Named turns come first, each shown by rows before and after it. Which turns, in which order, take the first row of each pair that follows to the second? Write the first one first, as in the answered first pair.
rumeg:
[-14 -11  21 -11 -12  11 -17   2   1  21 -13   0 -10   0   9  14   0   1
 -14   7   6   1 -10  -8  12] |-> [-13 -12  19  -8 -13   8 -16   2   4  18 -10   4  -5   9  12  11   1   2
 -14   6  10   2 -10 -10  13]
[-11 -28   0 -40 -10  -1   9   7  16 -25 -14  24  48 -26 -32 -25   9   0
  14  -7   7  -5  29  29   7] |-> [ -5 -25   5 -41  -7   5  10   7   5 -16 -18  13  37 -40 -34 -23  -2  -8
  12 -10  -2  -2  38  37   5]
[-13   2   0  -2 -17  -9   2 -27  -1  -7 -21  -2 -13  13   9  18  -8   1
 -20   6 -10  -1  -3 -17  -6] |-> [-16  -4  -5   2 -16 -13  -1 -21   9 -18 -11   7   2  29   5  10   5   5
 -17   7  -2  -3  -6 -20  -2]
vizer:
[ 14 -15 -17 -14  -7  16   5  -7  14 -18  -3   9 -12 -11   6  15   6  -6
   2  10 -23   6  25   7 -15] |-> [ 14 -13 -12 -13 -10  24   5 -10   1 -12  -3   6 -22 -14   3  15   1 -12
   7   5 -25   7  25   2 -16]
[ 14  16  -1  -6   1  27   2 -12 -32  27 -18 -20 -32 -16  -4  -1 -33 -11
   0  -3   1 -10  19  17  -2] |-> [ 22   0  -6   6  10  40  -1  20 -28  10   7  -3  -8 -19 -15 -26 -13 -15
   0 -11  18  -1  12  30  15]
[ 16  -4  -1  14  -7  24   6 -18   7  -9  -2  23   8   9  -9 -16   1  19
  12  -9  -3 -15 -16 -38  17] |-> [ 13   0  -5   9 -10  17   6 -20  10 -12  -2  26  11  13  -8 -17   4  27
   9  -5  -2 -18 -15 -34  14]
fupif:
[-10 -19  -5  -5 -35 -35  17 -15  21 -19  17  18  15  33   9  -7   3  -3
   6   4   0  13 -12   5   0] |-> [ -9 -24   6  10 -28 -16   9  -2   9 -16  30  18  13  33  -1 -17   2 -14
  12 -12  11  14 -18  -3   9]
[ 14  -8 -24 -13 -51  -3 -10 -25   3   9 -16   9 -19 -22   3  52  22 -22
  -5  25  -2  36  35  21 -23] |-> [  4 -18 -30  -9 -55 -12 -11 -25  17  -6  -7  22   2  -4   0  46  41 -14
  -9  28  12  33  27  15 -19]
[-22 -30 -28 -45  -6  -6  13 -11  12  10 -27 -18  -1  12  29  24  13  32
 -15  20  -1  14   4  30  10] |-> [-29 -35 -29 -35  -8  -9   8  -1  24  -2 -11  -3  18  31  25   9  31  31
 -11  15  14   9  -7  22  15]
Rin:
[ -3  -9  13  -9 -14 -39   3 -16   7  -7  14  -3 -11   7  11  19   8   3
   1  13  -8   1   1  -8   4] |-> [ -3 -21  16   7  -6 -25  -6  10   8 -12  33   5  -1  13   3   0  16  -6
   4   2   6   2  -8  -9  13]
[-14   3   5  -7  -2 -16  -2 -21   2  10  -6 -11 -10  13   2  18  -3  -1
  -2   9 -10  -5   5 -18  -1] |-> [ -5 -14   7  10  11   4  -9  11   1   2  22   1   8  12 -14  -8  11  -6
   1  -5   8   0  -3 -13  18]
[ -1  10  -7 -16 -11 -24  -1 -26   8  -5 -10  -2  -4   7   9  17   2   3
  -4  17  -7   1  13  -2  -6] |-> [ -5  -2   3  16  -4  -6 -11  -6   1  -8  18  11   9  30  -7  -3  15 -11
   5  -1  13  -4  -8 -19   8]
dulo:
[ -1  -9  -7  14   0  -2  -2   9  20 -15  17  10  21  18   1  -4  14   5
   0  -3  27 -15 -11   1   7] |-> [  9   3 -21 -11  -2 -15   8  -6  26  -9  -2   1  13  -7  17  14   3  16
  -5  16   6  -7   9  20  -3]
[-23 -10  13  -3  -8  17  -1  -9  10  -7  13  -3  41 -23   0  -1 -15  16
 -15  -9   7   5 -19 -32   1] |-> [-20  -6   9 -17 -10  10   2 -14  12  -6   3 -10  41 -33   6   8 -17  24
 -18   0   0   8 -11 -24  -4]
[ 18   2   8 -15   1  19 -19 -18  17 -18  17  25  25  19 -14 -25  17  -4
  14 -18  25  26   3  21  28] |-> [ 24  10  -3 -34   1   3 -12 -28  21 -16   2  23  21  -2  -3 -11  11   7
   9  -2  14  28  18  38  18]
Now pairs of rows:
(two turns a pair)
[-25  -1  14   5   7   2  -2 -18  -1   5  -6 -18 -29  24   0  30  -5 -10
  -6  -8 -17  -3  -6 -21  -7] |-> [-14 -25   6  14  21  10  -5  23  12 -12  25   8   9  19 -11  -6  19  -7
  -6 -16   6   3 -13  -2  11] : vizer, vizer
[ -1  -9   2 -14  -3 -12  -9   2  17 -13  12  10  16  34 -14 -11   9   5
 -16  10  17  -1  -5  -7   4] |-> [ -3   5  16 -11  -4   2  -6 -20  -4   8  -8  -9 -17  31 -12  10 -19  -9
 -11   1   3  -8  -3 -21  -4] : vizer, vizer
[  4 -11  -1  23  -4  20 -17   4 -28  -4   4  -6   5   4 -11 -17  16  -4
   3 -20  13 -16  -7 -10  -1] |-> [ -3  -7 -18  -2 -16 -16 -10 -18  -4 -15  -4   0  20  14   7  -1  27  15
 -13   6   9 -17  -2  -9 -10] : vizer, vizer
[-26  -2  -9   9   0  -3  10  24  -1 -29  13 -12  19  56 -36  -7  26  17
  -3  -2  41   3 -23 -27 -21] |-> [-30   0  -3  12  -5   1  10  12  -8 -18   5 -20   2  62 -38  -5  17   9
  -1 -10  38  -2 -26 -37 -23] : vizer, fupif
[-24   4 -29 -12  -5 -30   4 -27  23 -15  -7   1  25  23  12  10   8  17
 -12  12  -9  -8   1  -9 -13] |-> [-32   6 -19   0  -7 -24   2 -30  13 -15  -4   1  19  36   3  10   7  12
  -8   5  -5 -13  -7 -22 -11] : Rin, vizer
[ -3  22   6   1 -14 -28 -13  -7  25  14   5 -12   5  46  -1  -7  -7 -10
   6  -8  -8  -5 -24 -40 -17] |-> [ 15  14 -14 -21  -6 -39  -6  11  44  -1   8  -1  34  16   6 -22  10   7
  -3  10  -6  11  -5  -1 -17] : Rin, vizer
[ -8  18 -11  -7   8 -28  -8  -4   5 -14  13  -4  48 -21  -7  -1  22  -1
  -9  26 -14   7  -2   0   9] |-> [-21  18  -2  14   0 -21 -16 -11  -1 -15  18  -5  42   6 -15  -2  21 -10
  -1  13 -10   1 -17 -24  13] : Rin, fupif
[ -9   1  21  15  22  11   8  -8 -16  -3  12  -1  -8  23   1   5 -18  12
   8 -20  13  -7 -11 -11  -9] |-> [ -4   6  18   2  17   4  11 -22 -18   0  -3  -7 -16   9   9  18 -27  18
   1 -10   1  -3   2  -5 -17] : fupif, fupif
[  3  -5  19   0   0 -14 -22  17   9  -2  25  10  -5 -11   2 -11   5   0
   3   6  -3   4   3   3  -3] |-> [ -9   1  21   3 -11 -16 -24   0   7   0  17   6 -13   8   5   0   1  -4
   6   6  -6  -3  -5 -13 -10] : Rin, Rin
[ 11 -10   2  -6  24   4 -33   8  -5  -7  23 -19  -6  -6  19 -26  14  28
 -38  10   2   1   5  28  -4] |-> [  4  -7   0  -8  19 -10 -35  -5   7 -11  19 -18   2   6  21 -19  19  34
 -42  20   3   0   1  24  -5] : vizer, fupif
[-28 -22  20  30  -9  10 -31  -5  29  -9   5  -3  38  35   6 -32  44  16
 -20 -16  24 -15 -45  -7   2] |-> [  0 -30   4  -1   6  14 -22  15  32 -13   2  -3  47 -25  14 -43  48  31
 -28   0  19   1 -11  51  -2] : Rin, fupif
[-23 -26  -2  11  -5 -21 -14  18  14 -14   2  18  34  23  -6   2  26   1
  -3  12  15  -2 -19 -10   3] |-> [-15  -3  -8 -22  -8 -33  -4 -16   2   6 -33  -1   2  -6  12  34  -1  12
  -6  27 -16  -1   7   5 -20] : Rin, vizer
[  8   1   2  14  17  19   1  13 -11  11   0  -3 -13  -7  -3 -16   7 -13
   4 -22 -15   5  -5  26  14] |-> [ -8   8   9  21   9  12   1  -8  -9  14  -8 -12 -22  19  -3  -3   1 -18
   6 -20 -18  -8 -12  -2  12] : Rin, Rin
[-30 -19 -21   4  -5  -1  11  -3  11 -23 -14  14 -12  29  -7 -16  20  16
   5  11  26   5 -11 -26  14] |-> [-20 -17  -1  20   6  31   6   8 -18  -7 -11   0 -37  13 -16 -19  -3  -6
  15 -11  23   5 -10 -26  17] : fupif, fupif
[  3   1 -12  -3   9 -12  -5  10  21 -21  27  17  35 -28   1 -15  28  17
   2   7  19   6   3  15  -4] |-> [  0  21 -11 -22  -1 -25   0 -29  14  -7  -4  -3   8 -32  13  18   5  21
  -3  19  -3   7  18   9 -24] : fupif, Rin
[-34  19 -16   5  -3 -14 -18 -26  -8  19   0  -2  -8  31 -16  15  -4  -4
 -11  -5  -9 -15 -12 -24 -16] |-> [-16   0 -33  -9   5 -22 -16   5  15  -4  17  19  35  11 -15  -9  28  13
 -20  11   6  -4  -4  13  -7] : Rin, vizer
[  6   9  10 -10  10   7   0 -10 -12  15 -12  -8  -7 -27   0  11 -16  -1
   4  -1 -13   5  16  12  -6] |-> [  8   4   4 -15  11   7   2  -2  -8   6  -5  -3   2 -34   2   4 -11   3
   0   4 -13  10  18  21   0] : vizer, fupif
[-14  -4  11   5  -8  -8   4  14 -10 -15   1  11  32  28 -21 -15  21   7
   0   8   4 -13 -12 -21  -7] |-> [-12  10   4 -17 -17 -25  13 -14  -9  -8 -22  -3  18  15  -6   3   8  18
  -4  23 -18  -9   0  -9 -22] : Rin, Rin
[-32 -29  12  54  15   5   0  20  23  25 -15  -1  25  32   4 -18   3   5
  18  13 -13   9 -17 -19   9] |-> [-21 -20  23  50  21  22   2  13   0  49 -28 -24  -5  10   4  -6 -23   1
  22   7 -33  10  -7  -8   5] : fupif, fupif
[12 -9 -1 -3  8 13 -3 14 11 -8 10 14 18 -6 -7 -8 21 -8 -6  6  4 12 -6 18
  6] |-> [ -5  -2  -1  -3  -7  -9  -5 -17  19 -10   2  10  12  25   0  14  17  -4
  -3  16   0   1 -12  -8  -5] : vizer, Rin
[ 10 -22 -22 -22   4 -15  16  -2 -12  -4 -27   6  -4   1 -11  21  16  15
  -7  11 -25  31 -13  10  -5] |-> [ -2 -22  -2  10   6   6   7   1 -29   5 -16   2 -15  26 -26  15   5  -5
   7 -11 -17  23 -34 -19   0] : vizer, Rin
[  6 -15  -9  -3   5  -2   0  29  13  -7   7   9  21 -16  -3 -20  13   6
  -4   3   8   8  10  11   8] |-> [ -7   4 -13 -13 -12 -28   4 -12  22  -5 -12   0   9   0  12   5   9  15
  -8  18  -6   3  13 -10  -7] : Rin, rumeg
[  8  -3  -6 -17   4 -19  -3  -2   3 -10   3  -2   6 -13   9   1  20  14
  -5  11  -5   9  10  18  -9] |-> [  0   2  -1  -9  -7 -26  -4 -19   8 -10   0  -1   4   8   8   9  17  11
  -7  11  -1  -2  -1  -6 -12] : fupif, Rin
[  4 -13 -17  -8   2   6   5  15   6  -8   6  12  12 -17  -4 -11  10   9
  -4   4   6  10   8  22   0] |-> [ -2   3  -9 -14  -9  -2   9 -13  -6   9 -15  -4 -16 -17   5  14 -13   6
  -4   8 -11   5  13  10 -12] : vizer, vizer
[  7  -9  -7  30   5  27  17  25 -21 -12  24  24  12 -13 -16  -6  18  -7
  12 -12  -8 -11 -13 -24  13] |-> [ 15   7  -5  12  11  29  25   5 -35   4   0   1 -17 -41  -8  18  -7  -6
   6  -6 -31  -4   7  -9  -1] : fupif, fupif
[  0   4   2   2  11   6  -1  -7 -19  17  -9 -19 -16 -11   4   6 -25 -14
   0 -11  -8 -10   3 -16  -8] |-> [ -6   8 -17 -17  -2 -23   2 -20   5   0 -14 -14   1   3  13  14 -13   4
  -7   8  -7  -9   5 -13 -15] : fupif, fupif
[ -8  -4   4  29  31  20 -33 -17 -14 -18  -8   7  15 -10 -31 -40  48 -20
   7 -12  19 -14 -22 -18  24] |-> [-18  19  -1   4  11 -11 -24 -71 -13  -7 -47 -11 -10  -6  -9   4  28  -6
  -1  13  -8 -20  -8 -33   0] : Rin, Rin
[  5  14  -3 -15  -8  -2   7 -27  -4   7 -15  -9  -8   8  15  15  -8  -1
  -6   6 -11  -9  16  -2  -8] |-> [ 21  -4 -10  -7  11  14   6  15  -5   0   6   3  12 -16   4  -9   6  -1
 -10  -3   2   1  19  26   3] : Rin, Rin
[-13  -7  17  42   9  28   0  12 -16  19   2 -15 -11  13 -14 -11 -12 -15
  12 -29  -1 -12 -26 -13  -4] |-> [ 14  -5  -9  -3  12   9  16  12  -6  19 -17 -19  -2 -45   6  -2 -12  11
  -3   4 -21   7   9  47 -14] : Rin, fupif
[ 19   8   6 -10 -13  -7   1 -42 -27   8 -27 -19 -28  -8  16  30 -16   6
   2   3 -26   3  27   1 -19] |-> [ 38 -21   7  18  14  29  -7  32 -23  -9  21   6  10 -19  -8 -27  16  -4
   7 -19  12  16  16  26  15] : vizer, vizer
[ 14   9  24  -9  18  24 -28   4  -2  -5 -13  -7 -14 -27   7   8 -15  -3
   4 -12 -10  -2  22   1   0] |-> [  9   8   7 -29   3  -6 -24 -11  21 -19 -18   0   4 -15  14  14   1  14
  -4  12 -13  -1  27  -1  -6] : fupif, fupif
[ 12   0   3  -6  11   8   6   2 -10   9  -9 -11 -13 -23  -8  -7 -27  -4
  -1   3 -13  10   5  23  -5] |-> [ 17  -5  -5 -13   9   2   5   9   2   2  -7  -3  -1 -24  -8 -12 -16   4
  -4  12  -9  14  10  33  -1] : vizer, fupif
[-14   5  16  13   1   1   0  -3   5  -6  23  -2  -7  25  -8   3   6   1
  13 -24   3 -26 -29 -32   6] |-> [ 20  -4  11  -6  22  18   4  29  -6   4  23  -2  -4 -35  -7 -10   4   4
  11 -27  -8  -4  -4  19   9] : fupif, Rin
[ 20   3  -3 -12   5  -9  10   0   3 -16  -8   6   9 -17   8   3  11  22
 -17   8   4  -3  18  27   1] |-> [  7  -7  12  22   3   6  -1  16   0 -21  18  15  15  19  -5 -10  15   8
  -9 -14  22 -10  -4   1  14] : Rin, Rin
[ -3  -7  20  24   7  28  -9  24  -7   7  15   9  -5   3 -11 -14  -2 -21
  14 -18  12  -7 -14 -12  17] |-> [  9   9  17  -3   7  18   0  -5 -14  21 -18 -10 -26 -28   5  12 -24  -9
   8  -3 -15   1   7   8  -4] : fupif, fupif
[-25  12  15  28 -18   3  -2 -28   3   4  -1  -6  -8  47  -3  14 -11 -12
   8  -9   6 -21 -22 -51   1] |-> [-16   0  21  40   0  27  -6   7  -2   2  17   1  -3  33 -17 -10  -5 -22
  10 -25  17 -14 -26 -38  16] : fupif, vizer
[-18 -14  -3 -32  29  20   0   9 -13   5 -19 -30 -26 -65 -37 -15 -11 -19
  -4 -18 -20   9  37  23 -18] |-> [-38 -38 -22 -20  21  -5  -7  25  27 -33  14   9  33 -15 -40 -39  42  -4
  -7  -8  16   7  11   6   0] : dulo, vizer
[-16   8   5  11 -10  14 -11   4 -10   5  11   8  -6  36   0  -7   9  -5
   9  -4  26  -4   1 -19  37] |-> [-19  12  -5  -5 -16  -5  -2 -12   1  -1   2  10   4  41   5   3  13   9
   2  11  24  -7   6 -20  28] : vizer, vizer
[ 11  -3  -9  -6   8   2   0  13  -1 -11   4   5   5 -24   1 -11   6  13
   0  -2  -6   7  16  29  -3] |-> [ -9  -4   3  25   2   8  -8   8  -4 -10  18   8  -1  18 -10 -15   4  -2
   8 -12   6  -8 -10 -10   3] : Rin, Rin
[  0  -2 -10 -10  -8 -13   3   5  15   2  -1   8  27  -9   7  -3  11  13
 -11  13   0   9  -1  20   7] |-> [ -1  -7   1  11   2  10  -4  18   8   7  13  14  23  -3  -4 -16  11   3
  -6  -3   8   9 -10  13  15] : fupif, fupif
[ 31 -12   4 -30  15 -11  -4 -11   9 -14 -26   4  17 -19  20  -2  -3  10
 -30   7  -6  12  38  23  -6] |-> [ 21   1   8 -26   7 -17  -2 -35   8  -9 -37  -4   5   0  25  12 -11  10
 -25   6 -13   1  34   4 -12] : fupif, vizer
[ 26   0 -10 -17   8  -5   2  -3 -14  12   5  -5  18 -40  13  15  -4  13
 -11  28  15  37  20   8  -2] |-> [ -3   5  -8   0 -14 -23  -5 -33  -4  10   2  -2  16  16  15  29   2  10
  -5  27  20  20  -2 -40  -8] : fupif, Rin
[ 10 -16  -4  11   8   9  -7  25   6 -11  17  20  28  -3 -11 -21  22  -1
  -8   2  15   9  -5  12  18] |-> [ 23  -7   1   4  14  20  -4  25 -12   5   5   5   4 -36 -10 -11  -1  -7
  -9  -5  -2  16  12  32  10] : rumeg, fupif
[ -2  -7 -13 -20  -5 -33   4  -9  23 -10   7  10  31  10  12   4  17  29
 -15  15   6   1 -10   5  -4] |-> [ -2   9  22   4   2  14  -6 -16 -30  27  -4 -18 -26   1   5  21 -30  -2
   1 -18  -8  -3 -10 -17  -6] : vizer, vizer
[  3   4   4  -8   6  28   3  -3 -54   5   4   5 -21  21  -4   4  -1  -6
  35 -25  19  -4 -12 -21   5] |-> [ 23  -7 -21 -33  14  15  11  20 -34 -12   9  22  15 -10   3 -14  19  16
  27  -1  23  10   8  28   8] : Rin, vizer
[  0  -3 -22  -9  19 -13  12   1   0   2  -6  33 -18   1  -7  10  -2   1
 -13  11 -12   9  20  22   0] |-> [ -6 -10 -22  -2  16 -10   6   7   9  -9   8  44  -5  17 -12   3   9   0
 -14   8  -1   7  12  13   5] : fupif, fupif
